One turn moves each row of this set onto another row. After a few examples, where does it send each row asked below?
segev: [-1.38 -2.23  1.27  1.80 -3.65 -0.40 -0.51  1.64  3.27  1.23 -0.26 -1.05
  1.19 -0.82 -3.37  0.36 -0.95 -0.52 -2.22  0.60  1.21  3.09 -0.08  1.31
  0.74]
fupe: [-2.23 -2.97  0.93  1.63 -0.05  3.53 -1.03  0.35  0.90  0.34 -0.81  0.73
 -0.77  0.75 -1.43 -1.61  0.87  2.80 -2.20 -1.84  1.15  1.17  1.29  2.38
 -1.47]
pid: [-0.83 -0.64  1.97  0.22 -2.49 -0.21 -4.65  0.57  0.62 -1.18  1.25  0.65
 -0.42 -1.22 -1.52 -1.68 -2.15 -0.28 -1.24 -0.33  1.53 -1.64 -3.22  0.82
 -0.12]
nito: [-3.49  0.78 -0.26  0.84 -4.17 -1.38 -1.24 -1.14  1.10  2.40 -2.38  1.93
 -1.05 -0.14 -0.99  1.33 -0.32  0.25 -0.32 -0.84  0.94  0.57 -2.62  1.64
  0.99]
masik: [-0.50 -1.09  1.27  3.28 -2.29  0.57 -0.72 -0.24 -2.06  1.13 -0.02  0.45
  0.62  3.17 -0.81 -2.40  0.10  0.80  1.81 -2.56 -0.71 -0.99  1.48 -0.02
 -0.12]
nopoz: [-1.91 -1.04  0.93  0.33  0.45  1.73  0.25  0.69  2.48 -0.94  0.17 -0.17
 -1.93 -0.20 -1.40 -1.53  1.12  1.50 -2.19 -1.78  2.90 -1.05  0.35  3.00
 -3.79]
Pir: [-3.10  0.40  1.51 -0.78 -1.11  0.72  2.11  0.08  0.13  1.76  0.86 -0.36
 -1.19 -0.21  0.61 -0.13  1.92  3.79 -0.23 -0.62  0.37  0.11  4.33  0.75
 -0.79]
vavup: [-0.88  0.46  1.72  1.74 -0.96 -0.70 -1.73 -2.53 -1.28  1.84  0.24 -0.16
 -0.99 -1.60  2.19 -1.43 -2.43  0.68 -1.52  1.27  0.92 -1.39  0.42  2.14
  0.32]
Voma: [-0.66 -0.80  4.21  0.40 -1.13  0.02 -0.40 -0.60 -2.88 -1.21  1.46 -2.12
  0.64  1.37 -1.10 -0.88  0.51 -2.13 -1.65 -1.74  0.35 -0.05 -1.99 -1.34
 -0.64]
Banum: [ 0.17 -2.46 -1.42 -1.05 -0.25  1.26 -0.17  3.64  1.50 -1.01  2.13  2.05
 -0.20 -1.02 -2.11  0.94  1.90 -0.70 -2.32 -1.62  1.52 -0.79  1.17  1.10
  0.35]
vup: [-1.37  0.09 -1.19 -1.48 -1.09 -0.50  0.37 -1.19  0.54  3.29  1.55 -0.06
 -1.62  0.45 -1.82  1.20  1.29 -1.18  2.97  1.10  0.93  1.52  1.52 -0.17
  0.50]
besez: [-3.23 -0.07  2.15  0.24 -1.23 -1.68  2.67  0.31 -1.72 -0.17  1.35 -0.65
 -1.58 -1.31 -0.38 -1.44  2.91  2.88 -1.69 -2.75  0.58  0.72  2.08  2.22
 -1.12]
bogo: [-0.34  1.54  1.58  1.24 -2.05 -0.99 -2.36 -1.63 -1.94  1.21  1.01  0.33
 -1.93 -0.68  1.50 -3.55 -1.27  0.71  0.43 -0.71  1.64 -1.19 -0.73  2.05
 -0.17]
favez: [-2.15 -1.14  0.84 -1.12 -1.52 -2.11 -4.10  0.11 -2.42 -0.59 -1.21  0.06
 -0.24 -0.68 -0.50 -0.26  1.05 -1.48  3.13  0.03  0.98  0.03  1.44  1.03
 -1.27]
volan: [-0.68  2.15  1.44 -1.68 -2.60 -1.06 -2.99  1.16 -0.38 -0.59  2.66 -0.18
  0.78 -1.76 -3.41  1.56 -0.51 -2.23 -0.58  1.40 -0.48 -0.56 -0.93  0.54
  1.01]
libo: [-1.46 -1.26  0.94 -0.30 -2.45 -0.53 -1.21  0.28 -1.42  0.32  2.11  0.03
  0.19 -0.36  0.70 -0.52  1.37  4.12 -0.72 -0.41  0.46  0.47 -4.58  1.17
 -0.87]
Neb: [-1.05  4.00  2.46  1.11 -1.92 -1.65 -0.16 -0.94 -1.88  1.35  0.49 -0.75
  0.14  0.01 -1.54  0.46 -1.87 -1.75 -1.20  0.41 -0.96 -0.70  1.93  1.26
  1.26]
pem: [-1.77 -0.99  0.43  2.56 -1.12 -1.57  1.82  2.75  0.39  2.20 -0.63  1.71
 -1.13 -1.05  0.03  0.10  4.32  0.13 -1.77 -0.56 -0.77 -0.36  0.02  3.12
 -0.39]
vofan: [-3.18  1.62 -0.48  0.79 -4.23 -0.84 -0.69  2.49  0.56  1.35 -2.04  0.84
 -1.26 -1.14 -0.89 -0.58 -1.37 -1.76 -1.93 -0.97  2.31 -1.93 -0.19  1.71
  1.86]
Rofu: [-3.56  2.64 -0.47 -1.79 -2.67  0.23 -3.01  1.50  0.97 -1.05 -0.81 -0.20
  2.21  0.72 -3.61 -0.80  1.25 -0.36 -0.98 -0.73  1.89 -0.38 -1.02  1.32
 -1.97]
mutar: [-0.49 -2.94 -0.41 -2.03 -2.27  1.56  0.48  1.12 -0.10 -2.98  1.56 -2.19
  0.07  0.28 -0.96 -1.22  1.10  0.63 -0.55 -1.29  1.81  1.56  2.72 -0.59
  0.11]
seva: [-2.62  1.62 -1.10  1.50 -0.45  0.79  0.78  3.39  0.37  2.59 -0.61  2.21
 -1.09 -0.54 -0.29  0.10  3.48  1.87  0.57  0.01 -0.58 -1.26  0.36  1.33
 -1.00]
Sifus: [-2.79 -1.69 -0.23 -0.45 -1.99 -1.56  0.14  2.46  1.95  0.00 -0.56  0.43
 -1.52  0.99  1.63  0.57  0.05 -0.05 -0.83 -1.56  1.17  1.05  1.45  0.18
 -4.52]
Zedug: [-2.97 -1.69 -0.78  1.14 -1.10 -1.01 -1.46  3.05 -0.70 -0.37 -1.60  0.46
 -0.44  0.10  0.22  0.48 -0.41  1.81 -1.97 -3.40 -0.32  1.71  1.49 -0.42
 -2.67]
munel: [ 0.00  2.96  0.01  0.21 -2.94  1.10  0.95 -0.16  0.32 -0.07  2.12 -1.46
  1.58 -1.90  0.54 -1.45  1.55 -0.92 -1.14  1.02  0.28 -1.26 -2.73  3.08
 -0.78]
nufir: [-1.38  0.32  0.66  1.08 -1.37  2.02  2.03 -0.87  0.81 -0.97 -0.27 -0.26
  1.23  0.47 -3.57 -0.19  4.92 -0.21 -1.70 -0.77  1.50 -2.25  1.21  0.60
  0.83]
Nugo: [-0.03  0.26  3.07  0.54 -0.76  2.05 -0.53 -0.90 -0.30  0.95  1.51 -2.35
  0.46  0.61 -0.84  0.95 -0.88 -1.05 -0.02  0.12  1.23 -0.97  0.38 -3.64
 -1.06]
lapum: [-3.23  0.93  0.14  0.36 -2.60 -1.00  1.69  1.24 -0.22 -1.61  1.30  2.74
  2.31  0.72 -2.68  0.62  2.98 -0.10  0.16 -2.67 -0.33  0.25  2.67 -0.12
 -1.38]
fuza: [-1.48 -2.24  1.38  0.50 -0.34 -2.61 -1.53  1.77 -0.81 -0.51 -0.44 -1.44
 -1.35 -2.87 -0.85  0.79 -2.17 -0.98  2.00  1.48  0.57  0.71  1.09  0.93
 -0.09]
Naku: [-1.84 -0.45  1.15  0.49 -1.74 -1.50  3.53  2.16  2.21 -0.95  1.49  1.46
  1.34  0.19 -2.43  2.23  0.39  0.71 -0.44 -1.09 -1.56  0.62  2.53  0.28
  0.00]
gise: [-0.91  0.13  1.63  0.02 -4.20 -0.49 -2.99 -0.14 -0.76  0.72  2.86  0.90
  1.10 -1.56 -3.01  0.98  0.49 -3.05 -0.08  1.63  0.07  1.77 -0.31  0.06
  1.30]
Bebo: [-1.74 -2.64 -1.80 -0.93 -0.04  1.55 -0.33  0.72  0.77 -0.72  2.17  3.48
  0.39 -0.44 -2.15  1.84  2.73  0.48 -0.90 -0.85  0.84  1.48 -1.35  0.85
 -1.12]
Mil: [-1.93  0.14  1.32  2.62  0.33 -1.83  2.56 -1.07  0.13 -0.50  0.65 -1.28
  0.17  0.13 -0.19  0.50 -1.39 -0.80 -0.76  0.38  0.51 -3.40  0.01  1.21
 -3.01]
Giv: [-2.15  0.04 -0.71 -0.72  0.41 -2.56  0.14  1.26 -3.62 -0.08  0.55 -1.26
 -0.51 -1.24 -2.88 -0.19  1.17 -2.28 -1.96 -1.45 -0.27 -0.01  0.80  2.11
  2.16]
poves: [-1.47 -0.38  1.23  1.30 -1.03  2.32  3.82  0.36  1.45 -1.02  0.73 -0.37
 -0.11  0.78 -3.89 -0.45  2.54  1.41 -0.28  0.18  0.18 -0.11 -1.20  0.67
  1.79]
Bis: [-1.17  3.59  2.58  1.61 -3.42 -1.81  0.18 -2.07 -1.79  1.81  1.56  0.32
 -0.64  0.74 -1.64 -0.70 -0.59 -1.97  0.96 -0.01 -0.07  1.30  0.45  1.01
  0.17]
zagak: [-1.53 -1.83  1.65  0.99 -3.00  1.01 -4.67 -1.16  1.22  0.42  0.83  1.24
  0.63 -1.35 -0.49 -0.59 -1.83 -1.15 -1.65  1.52  2.14 -1.09 -1.23  0.03
 -0.30]
renis: [-0.43 -1.26  0.23  0.64 -3.20  0.92 -1.33  2.05 -0.01  1.69  1.76 -1.08
  0.93 -2.11  1.80 -0.56  1.12  0.88 -2.94  0.85  3.31 -2.87  1.81  0.00
 -0.34]
fusu: [-1.56 -2.12 -0.81 -1.88 -0.54  0.28  0.41 -1.62 -0.01 -3.38  1.12 -2.26
  0.68 -1.09 -1.50  1.31  1.53  1.83 -1.07 -1.07  1.39  1.59  0.71 -0.51
 -1.71]
daduf: [ 1.39  1.16 -0.07  2.33 -3.62  2.47 -0.92 -0.60 -0.25  1.97  0.98 -1.08
  2.41 -1.75 -0.05 -0.94  1.50  0.81 -1.06 -0.08 -1.00  0.52 -0.68  1.81
  1.81]

Rofu turns into renis
seva turns into nufir
munel turns into Nugo
Now these:
Pir turns into lapum
pid turns into vavup

One turn moves each row of this set onto another row. After a few examples, where does it send each row asked below?
buzu: [-0.53  2.76  0.02 -2.31  1.75  0.93 -0.49 -1.34  1.77 -0.92 -0.03 -0.60
  1.35]
refi: [ 1.15 -0.72  0.38 -1.20  0.71  1.11  3.81  2.41 -0.55  1.47 -0.46 -2.42
  0.57]
gemi: [-0.45  1.14  1.84  1.34  2.29  2.43 -0.59  2.01 -1.23  0.93 -0.34  1.38
 -2.05]
kav: [-0.47 -0.37 -0.90  4.06  0.48  2.55  0.59 -1.08 -0.51  1.98  0.39 -0.53
 -0.11]
vuzu: [-2.23 -1.48 -0.48  0.11  0.84 -0.13 -1.42  0.21 -0.33 -1.10 -2.64 -2.19
 -0.32]
tig: [ 3.00  0.16 -1.35  0.37  0.18  0.99  0.79 -1.69 -3.29 -0.26  0.46 -0.79
  0.28]
pulu: [-1.22 -2.44 -0.72 -0.77  2.73 -0.54 -0.71  1.66 -0.33  0.74 -1.90 -2.10
  0.34]
favuf: [ 1.02 -0.83  0.72 -2.13  1.94 -0.18 -0.45 -1.59  1.19  2.47  2.61  1.28
 -0.82]
zimo: [ 0.18 -2.66 -0.73 -1.04  1.51 -1.75 -1.88 -0.09 -1.51  0.53 -1.12 -1.54
 -1.06]
boti: [-0.33  0.19  1.46  1.17  2.10  3.22 -0.68  1.98 -1.17  1.32 -0.51  1.77
 -2.09]
tifud: [-0.63 -0.83  1.33 -0.98 -1.18  0.53  0.48 -2.94  1.93 -0.03  1.87  0.83
 -1.55]
tegak: [ 1.66  1.01 -1.03  3.41  0.56  1.24 -0.49 -0.56  0.73  0.00  1.34  2.18
 -1.23]
mobi: [ 1.60 -0.97  0.57 -1.10  0.84  0.78  4.03  2.00 -1.22  1.10  0.26 -1.90
  0.66]
zorul: [ 0.17  1.35  0.57 -0.36 -0.31  0.33 -3.51  1.07  0.46  1.68  0.35  2.66
 -0.02]
soru: [-0.26  1.45  1.12  2.89  0.64  1.07  0.72  2.15  2.53  0.02  0.47  1.56
 -1.96]
gegi: [-1.21 -4.46 -0.54  0.55  0.44 -0.30 -0.48 -0.30 -0.47  0.56 -0.83 -1.33
 -0.86]
gapus: [-0.25 -0.50 -1.64  1.02 -0.39  1.63 -0.95  0.53  1.53  2.53  0.65  1.02
  3.24]
mab: [-1.00  0.13  1.64 -0.31 -2.69 -0.95 -0.31  1.72  2.42  1.99  0.20  0.10
 -0.40]
Dem: [-0.19  1.19 -0.39 -1.15  2.09 -0.52  0.01 -1.32  2.62  2.78  1.26 -1.56
  1.00]
Zibo: [ 0.88 -0.97  0.82 -3.10 -1.36  0.46  0.94  2.50  0.65  0.30  0.49  1.29
  1.87]
nug: [-0.26  1.89  2.39  0.39 -0.67 -0.56  1.46  1.48 -0.34  0.24 -1.03 -2.45
 -2.65]
bil: [ 0.25 -0.76 -1.28  3.77 -0.20  2.24  0.41 -1.39 -0.54  2.52  0.21 -0.89
 -0.54]
Zun: [-1.78 -0.30  0.96 -1.59  0.67  2.79  1.38 -0.93  2.61 -1.18  0.83  0.86
  0.81]
zuri: [ 3.09  1.16 -1.00 -0.12 -0.23 -1.20  3.05  0.98  1.08 -0.61  0.87 -1.36
  0.45]
mase: [-0.28  1.90  2.15  0.17 -1.02  0.13  0.85  1.35 -0.36 -0.05 -1.72 -2.04
 -2.87]
laz: [-1.51 -3.34 -0.22 -0.44  1.43  1.09 -1.26  0.44 -1.33 -1.41 -1.68  0.04
 -0.52]
Dod: [ 3.39 -0.24 -2.34  1.59  1.06  0.66  1.76 -0.17  0.41  0.33  2.05  0.82
  1.17]
vaf: [ 3.40  0.19 -1.56 -0.54  0.36  1.07  0.45 -1.10 -3.07  0.23  0.02 -0.90
  0.20]
Lusan: [ 1.43  2.05  1.22 -0.51  0.73 -0.37  2.10  3.11  1.62 -1.28  0.06  0.37
 -1.24]
kupil: [ 1.39  0.56 -1.48 -1.22 -2.89 -0.16 -0.67 -0.89  0.18 -0.34  0.19 -0.14
  2.53]

laz turns into pulu
nug turns into tig
bil turns into mase
Now these:
Dod turns into soru
favuf turns into Zun
mab turns into kupil

